One turning vector, and how many steps it has turned
The counts run from 0 to 140.
.30 -.29 .12 .23 .17 -.26 .54 -.04 -.23 .24 .19 -.30 .02 -.38 -.09 .27 .11 -.10 .21 .27 -.08 .05 -.54 .06 -.06 -.27 .00 -.30 .23 -.10 -.42 -.05 -.24 .00 .28 -.24 -.05 .36 -.07 -.27 -.25 .11 => 92
.14 -.02 .59 -.30 .63 -.39 .13 .26 .23 .20 .13 -.18 -.21 -.21 .18 .13 -.26 -.22 -.11 .14 -.05 .01 -.05 .15 .00 .05 .04 .18 -.15 -.01 -.17 -.09 -.07 .13 .59 .08 -.41 -.01 .24 .04 -.09 .23 => 36
.00 -.12 .69 -.02 .64 -.12 .21 -.22 .21 .22 -.05 .10 -.26 -.13 .03 -.13 .18 -.33 -.11 .02 .19 .00 .11 .22 .06 .00 .11 .20 .27 .06 -.35 .25 .01 .06 .47 -.33 -.26 -.24 .29 .06 -.18 .27 => 48
.06 .03 .16 -.26 .40 -.06 .27 -.39 -.34 .26 .20 -.11 .01 .10 .32 -.08 -.01 -.22 .10 .09 -.22 .55 .01 -.22 .08 -.03 .20 .28 .11 .12 -.50 .16 .04 .27 .27 .15 -.31 .22 .25 .14 -.14 .51 => 117
-.02 .04 .26 -.28 .61 .10 .49 -.24 -.26 .29 .08 .11 -.08 -.04 .19 .11 -.01 -.17 .20 .26 .14 .41 -.02 -.01 .03 -.17 .22 .41 -.06 .17 -.26 .10 -.04 .17 .23 .14 -.20 .24 .43 .09 -.18 .50 => 115
.23 -.07 .42 .02 .28 .13 .31 -.38 -.01 .21 -.34 -.22 .02 -.07 -.26 -.06 -.07 -.19 -.18 .24 .35 .03 .31 .15 .10 .07 .37 .15 -.18 .36 -.12 .23 .09 -.32 .19 -.54 -.42 .23 .08 .24 -.28 .25 => 62
.24 .08 .11 -.35 .35 -.14 .36 -.01 -.10 .27 .24 -.42 .04 -.07 -.10 -.07 -.29 -.21 .03 .06 -.04 .33 -.34 -.32 -.39 -.18 .11 .16 .12 -.07 -.14 .14 -.24 .42 .39 -.03 -.38 .03 .23 -.45 -.07 .17 => 30
.14 .05 .52 -.18 .34 -.46 -.42 -.18 .01 .37 .35 -.39 .02 .14 .06 -.23 .03 -.20 -.07 .21 -.17 .04 -.14 .31 -.07 .01 .27 .17 .05 -.13 -.18 .22 .19 -.09 .48 -.20 -.25 .08 -.02 -.01 -.13 .35 => 134
.12 -.18 .27 -.24 .22 -.09 .65 .06 -.15 .22 -.12 -.05 -.16 -.27 .35 .20 .10 -.25 .24 .28 -.13 .19 -.26 .23 .20 -.14 -.13 -.23 .08 .25 -.46 -.09 -.08 .02 .59 .23 -.06 .04 .31 .20 .05 .10 => 101
.21 .09 .19 -.46 .43 -.12 .34 .08 .03 .21 .22 -.38 .12 .08 -.11 .00 -.19 -.19 -.07 .01 -.09 .27 -.19 -.23 -.42 -.11 -.02 .05 .13 -.06 -.08 .16 -.35 .37 .44 -.05 -.54 -.04 .34 -.32 -.06 .14 => 31
.06 .15 .33 -.55 .27 -.29 -.10 -.26 -.08 .37 .27 -.17 .27 -.01 -.05 -.32 .20 -.01 -.13 .10 -.19 .18 -.11 .00 -.05 -.02 .24 .40 -.01 -.18 -.09 .26 -.13 .03 .44 -.13 -.59 .09 .17 .27 -.39 .29 => 131
.40 -.22 .41 .01 .32 .01 .08 .09 .09 .24 .06 -.62 .13 .02 .68 .23 -.17 -.27 .23 .03 -.13 .31 -.25 .09 .01 -.19 -.19 .17 -.16 .01 -.17 -.07 -.08 -.09 .54 .09 -.12 .23 .17 .02 .17 .26 => 23
.51 .01 .45 -.23 .47 -.19 -.05 .05 .08 .28 .19 -.47 -.20 -.11 -.12 -.03 -.22 -.12 -.04 .26 .01 .13 .21 .06 -.16 -.23 .16 .44 .06 .42 .01 .18 .16 -.09 .32 .06 -.22 -.01 .07 .05 .11 .57 => 124
-.08 -.05 .15 .10 .27 .11 .18 -.09 -.50 .42 -.10 -.32 .26 .20 .00 .17 .15 -.08 .34 .48 -.16 .18 -.09 .20 -.15 .05 -.26 -.25 .48 .00 -.30 .17 .02 -.26 .49 -.22 -.09 .19 .00 .05 -.20 .29 => 6
.38 -.08 .30 .08 .41 -.32 .10 -.12 .08 .14 .24 -.21 -.25 -.46 .01 -.17 -.26 -.23 -.05 .19 -.05 .21 -.10 -.19 .47 -.01 .12 .13 -.01 -.23 -.41 -.04 -.01 .29 .52 .20 -.37 .01 .25 .07 -.12 .35 => 39
.17 -.06 .43 .00 -.12 -.07 .18 -.20 .10 .29 .13 -.50 -.08 -.23 -.42 -.18 .00 -.15 .06 .30 .19 .19 -.19 .13 .34 -.08 .29 .27 -.02 -.18 .15 .34 -.14 -.19 .45 -.17 -.54 -.14 -.04 -.13 -.16 .45 => 140
.09 .06 .63 -.06 .43 -.42 -.38 -.08 .12 .46 .32 -.34 .00 .11 -.09 -.13 -.07 -.16 -.07 .33 -.10 -.08 -.07 .33 -.07 .10 .23 .19 .09 -.19 .05 .21 .12 -.15 .51 -.24 -.23 -.02 -.02 -.03 -.19 .40 => 135
.29 -.17 .27 -.28 .19 -.21 .43 -.08 -.02 .21 -.11 -.45 .35 -.32 -.25 .16 .16 .10 .12 .05 -.02 .05 -.27 .24 -.16 -.02 .15 .05 -.02 .15 .02 .01 -.22 -.36 .11 -.12 -.47 .44 -.40 -.02 -.39 -.03 => 78
.09 -.03 .07 -.27 .32 -.14 .17 -.30 -.34 .19 .33 -.28 .01 .23 .19 .02 -.19 -.25 .03 .15 -.22 .54 -.01 -.10 -.05 -.09 .23 .25 .06 .13 -.48 .27 -.01 .35 .25 .14 -.40 .26 .10 .12 -.14 .54 => 118
.28 -.10 .31 -.20 .42 -.02 .39 -.18 -.16 .30 .06 -.03 -.25 -.10 .27 .05 -.12 -.38 .17 .20 .10 .18 -.04 .16 -.10 -.39 .25 .35 -.12 .46 -.28 .05 .11 .11 .35 -.06 .01 .18 .44 .00 .08 .35 => 113
.21 -.07 .55 .04 .22 .15 .27 -.27 .02 .25 -.37 -.58 .45 .06 -.21 .09 .25 -.17 .00 .03 .02 .20 .09 .09 .27 .05 -.06 -.11 .05 .26 .14 .16 -.20 -.46 .24 -.14 -.33 .28 -.14 -.12 -.06 .32 => 74
.54 -.24 .15 -.24 .48 .10 .22 .02 -.04 .29 -.02 -.05 -.07 .15 .18 .30 -.14 -.21 .01 .18 .02 .07 .05 .14 -.26 -.55 -.16 .15 .14 .29 -.15 .19 -.12 .21 .51 -.20 -.08 -.03 .47 .27 -.17 .25 => 110
.17 .11 .04 -.27 .36 .12 .32 -.10 -.48 .45 -.09 -.30 .35 -.01 .31 -.13 -.04 -.01 .39 .34 -.03 .27 -.30 -.17 -.35 -.01 -.11 .02 .14 -.07 -.34 -.05 .03 .02 .44 -.12 -.28 .35 .38 .00 -.09 -.05 => 17
.53 .03 .42 -.04 .43 .14 .02 -.32 .14 .30 -.26 -.23 -.08 .04 -.25 -.32 .22 -.26 -.22 .27 .15 .08 .23 .24 .11 .14 -.02 -.10 .41 .34 -.23 .32 .29 -.18 .36 -.30 -.17 .09 .05 .21 -.15 .12 => 59
.31 -.30 .20 -.07 .02 .20 .40 .12 -.15 .28 -.33 -.47 .10 -.09 .18 .26 -.09 .04 .43 .26 .04 .26 -.09 .14 -.17 -.34 -.24 .16 .06 .23 -.06 .08 -.17 -.42 .58 -.12 -.26 -.01 .07 .30 -.06 .21 => 11
.46 -.07 .10 -.15 .37 -.11 .08 -.13 .08 .22 .27 -.10 -.12 -.13 -.33 -.05 -.03 -.18 -.27 .20 .02 .17 -.13 -.13 .22 -.13 -.03 .15 .16 -.45 -.12 .23 -.24 .43 .50 -.04 -.44 -.09 .35 .08 -.42 .31 => 42
.12 -.07 .31 -.13 .41 .09 .14 .09 -.08 .29 -.03 -.50 .35 .32 .44 .34 -.28 -.22 .14 .15 -.08 .30 -.18 .07 -.23 -.06 -.22 .03 -.18 -.09 -.06 .03 -.19 .02 .63 -.10 -.27 .20 .35 .05 -.03 .24 => 21
.39 -.18 .31 -.29 .25 -.29 .41 -.16 -.13 .33 -.18 -.30 .45 -.37 -.18 .06 .31 .17 .17 .01 -.06 .03 -.31 .19 -.13 -.04 .00 -.01 .23 .04 -.09 -.01 -.25 -.32 .17 -.05 -.45 .42 -.37 -.04 -.46 -.12 => 79
.09 -.23 .12 .21 -.01 .07 .21 -.03 -.39 .29 -.13 -.58 .17 .23 .04 .18 -.17 -.14 .22 .38 -.14 .21 -.05 .15 -.18 -.12 -.20 -.29 .32 .19 -.33 .20 -.04 -.29 .62 -.26 -.09 .12 -.09 .07 .12 .37 => 8
.08 .04 .77 .04 .49 -.25 -.36 -.09 .12 .42 .10 -.32 .10 .00 -.11 -.08 -.02 -.07 .06 .30 .01 -.04 .06 .27 .19 .04 .09 .24 .13 -.21 .05 .18 .04 -.20 .47 -.17 -.25 -.13 .05 -.05 -.15 .49 => 136
.42 -.12 -.10 .10 .36 .04 .35 -.02 -.37 .22 .05 -.14 .07 .04 .14 .18 -.14 -.03 .03 .41 -.13 .32 -.07 -.19 -.02 -.20 -.17 -.19 .34 .01 -.58 .03 -.12 .31 .42 -.04 -.23 .19 .29 .33 -.23 .21 => 106
.23 -.08 .41 -.22 .43 -.17 .09 -.15 .23 .20 .22 -.07 -.37 .00 -.19 -.05 .10 -.48 -.30 .06 .16 -.04 -.11 .30 -.15 -.16 .15 .12 .12 .04 -.20 .31 .01 .19 .51 -.42 -.15 -.19 .31 -.04 -.18 .17 => 46
.20 .15 .21 -.44 .07 -.31 .13 -.32 -.14 .30 .25 -.36 .06 -.18 -.15 -.41 -.03 -.11 -.10 .16 .00 .18 -.07 -.19 -.02 -.14 .49 .47 -.12 .02 -.14 .10 -.07 .06 .34 -.11 -.59 .21 .17 .13 -.06 .46 => 129
.20 -.23 .15 .07 -.03 .19 .36 .14 -.22 .26 -.23 -.55 .13 .10 .06 .37 -.23 -.02 .31 .37 .03 .19 .01 .20 -.18 -.20 -.22 .09 .02 .21 .00 .16 -.15 -.40 .61 -.17 -.22 .05 -.01 .21 -.05 .31 => 10
.39 -.01 .11 -.15 .33 -.09 .34 -.07 -.10 .25 .24 -.46 .01 -.25 .00 -.15 -.21 -.20 .11 .06 -.01 .37 -.36 -.38 -.20 -.19 .08 .20 .20 -.06 -.25 .05 -.15 .35 .33 .06 -.33 .13 .18 -.45 .05 .21 => 29
.38 .11 .45 -.26 .35 -.06 .11 -.19 -.01 .35 -.03 -.24 .05 -.37 -.06 -.38 .08 .00 .02 .14 .02 .20 .15 -.33 .17 -.22 .18 .57 .07 .19 -.15 .06 -.11 -.05 .28 .04 -.46 .07 .28 .11 .01 .52 => 127
-.01 -.19 .28 -.37 .12 -.14 .67 .21 -.08 .27 -.26 -.07 -.08 -.03 .08 .42 -.11 -.31 .15 .20 -.03 .09 -.25 .39 -.03 -.34 -.13 -.19 -.01 .26 -.11 .04 -.25 .10 .66 .07 -.15 -.12 .31 .04 -.02 .11 => 99
.26 -.16 .43 .02 .07 .12 .37 -.30 .05 .12 -.32 -.65 .39 -.13 -.13 -.02 .33 -.15 .00 -.08 -.07 .23 .00 .09 .22 .02 -.03 -.15 .01 .30 -.03 .09 -.22 -.50 .23 -.16 -.36 .30 -.27 -.08 .00 .26 => 75
.16 -.24 .10 .15 -.02 .13 .28 .06 -.32 .29 -.19 -.66 .07 .16 .02 .30 -.25 -.15 .25 .43 -.06 .17 .00 .19 -.18 -.23 -.16 -.16 .15 .30 -.12 .13 -.05 -.36 .59 -.33 -.18 .05 -.06 .07 .09 .35 => 9
.51 .04 .32 -.18 .45 .13 -.02 -.28 .08 .25 -.14 -.18 -.14 .14 -.36 -.15 .21 -.29 -.23 .40 .14 .10 .22 .40 .05 .14 -.07 -.06 .35 .20 -.06 .42 .24 -.04 .35 -.18 -.23 .03 .01 .25 -.32 .08 => 58
.33 -.21 .37 -.11 -.02 -.10 .45 -.22 .06 .10 -.17 -.69 .32 -.22 -.16 .04 .24 -.13 .03 -.05 -.07 .17 -.16 .12 .11 -.05 .13 -.07 -.09 .36 -.12 .05 -.15 -.45 .19 -.16 -.42 .36 -.40 -.10 -.04 .15 => 76
.39 -.02 .23 -.14 .20 -.49 .21 -.11 -.26 .40 -.20 -.33 .47 -.27 -.21 -.17 .01 .04 .18 .11 -.12 -.11 -.31 .19 -.21 -.08 .05 -.27 .21 .07 -.29 -.07 .01 -.14 .25 -.11 -.28 .43 -.19 -.31 -.18 -.16 => 81
.17 .01 .78 .23 .34 -.14 -.26 -.16 .15 .43 -.01 -.33 .06 -.12 -.06 -.24 .04 -.03 .06 .24 .04 .07 .08 .15 .42 -.05 .01 .21 .19 -.18 -.01 .18 .00 -.21 .46 -.12 -.31 -.22 .10 -.06 -.05 .57 => 137
.31 -.28 .19 .16 .16 -.27 .49 .01 -.11 .23 .18 -.34 .07 -.43 .08 .25 .31 -.06 .22 .18 -.15 .02 -.54 .06 .17 -.21 -.10 -.29 .26 -.14 -.41 -.13 -.30 -.12 .34 -.09 -.06 .37 -.05 -.11 -.22 .06 => 91
.16 .00 .54 -.01 .31 .08 .22 -.22 -.03 .30 -.31 -.55 .43 .17 -.35 .11 .08 -.21 -.04 .20 .06 .15 .07 .27 .16 .14 .00 -.21 .00 .24 .21 .15 -.03 -.41 .23 -.15 -.25 .34 -.13 -.22 -.11 .38 => 73
.39 -.06 .20 .09 .28 -.33 .15 -.05 .02 .16 .29 -.28 -.24 -.41 -.21 -.18 -.35 -.22 -.17 .24 .03 .21 -.11 -.16 .39 -.04 .20 .16 .00 -.29 -.31 .09 -.02 .39 .48 .12 -.37 .00 .25 .04 -.23 .40 => 40
.08 -.15 .16 .20 .11 .10 .20 -.08 -.46 .37 -.14 -.45 .25 .17 .09 .09 .03 -.09 .27 .41 -.21 .22 -.07 .18 -.10 -.05 -.25 -.31 .43 .07 -.39 .20 -.03 -.28 .58 -.19 -.14 .10 -.01 .01 .02 .30 => 7
-.07 -.15 .55 .09 .28 -.31 .31 -.33 .04 .17 -.06 .02 -.38 -.20 -.04 -.22 -.15 -.37 -.01 .08 .20 .15 .16 .22 .31 .09 .37 .18 .05 .10 -.52 .23 .11 .09 .36 -.17 -.38 -.10 .08 .01 -.12 .36 => 50
.16 -.22 .37 .00 .19 -.11 .54 .10 .04 .17 .01 -.33 .17 -.38 -.02 .46 .30 -.12 .09 .21 -.10 .00 -.44 .24 .29 -.17 -.13 -.24 -.12 -.13 -.02 -.11 -.42 -.26 .44 -.10 -.12 .32 .10 .13 -.28 .12 => 89
.35 -.12 -.02 -.27 .01 .01 .49 .02 -.38 .36 -.08 -.36 -.03 -.37 .12 .03 -.16 -.06 .44 .37 .14 .18 -.41 .09 -.32 -.21 .08 .22 -.09 .19 -.19 -.02 .10 -.26 .47 -.09 -.22 .34 .09 .06 -.03 -.02 => 14
.17 -.14 .24 -.11 .18 -.17 .22 -.37 -.06 .21 -.16 .06 -.09 -.02 -.20 -.19 -.03 -.18 .00 .17 .05 .32 .12 .22 .44 .11 .06 .17 .21 -.14 -.26 .41 .06 .21 .38 .10 -.59 -.09 -.07 .27 -.47 .25 => 53
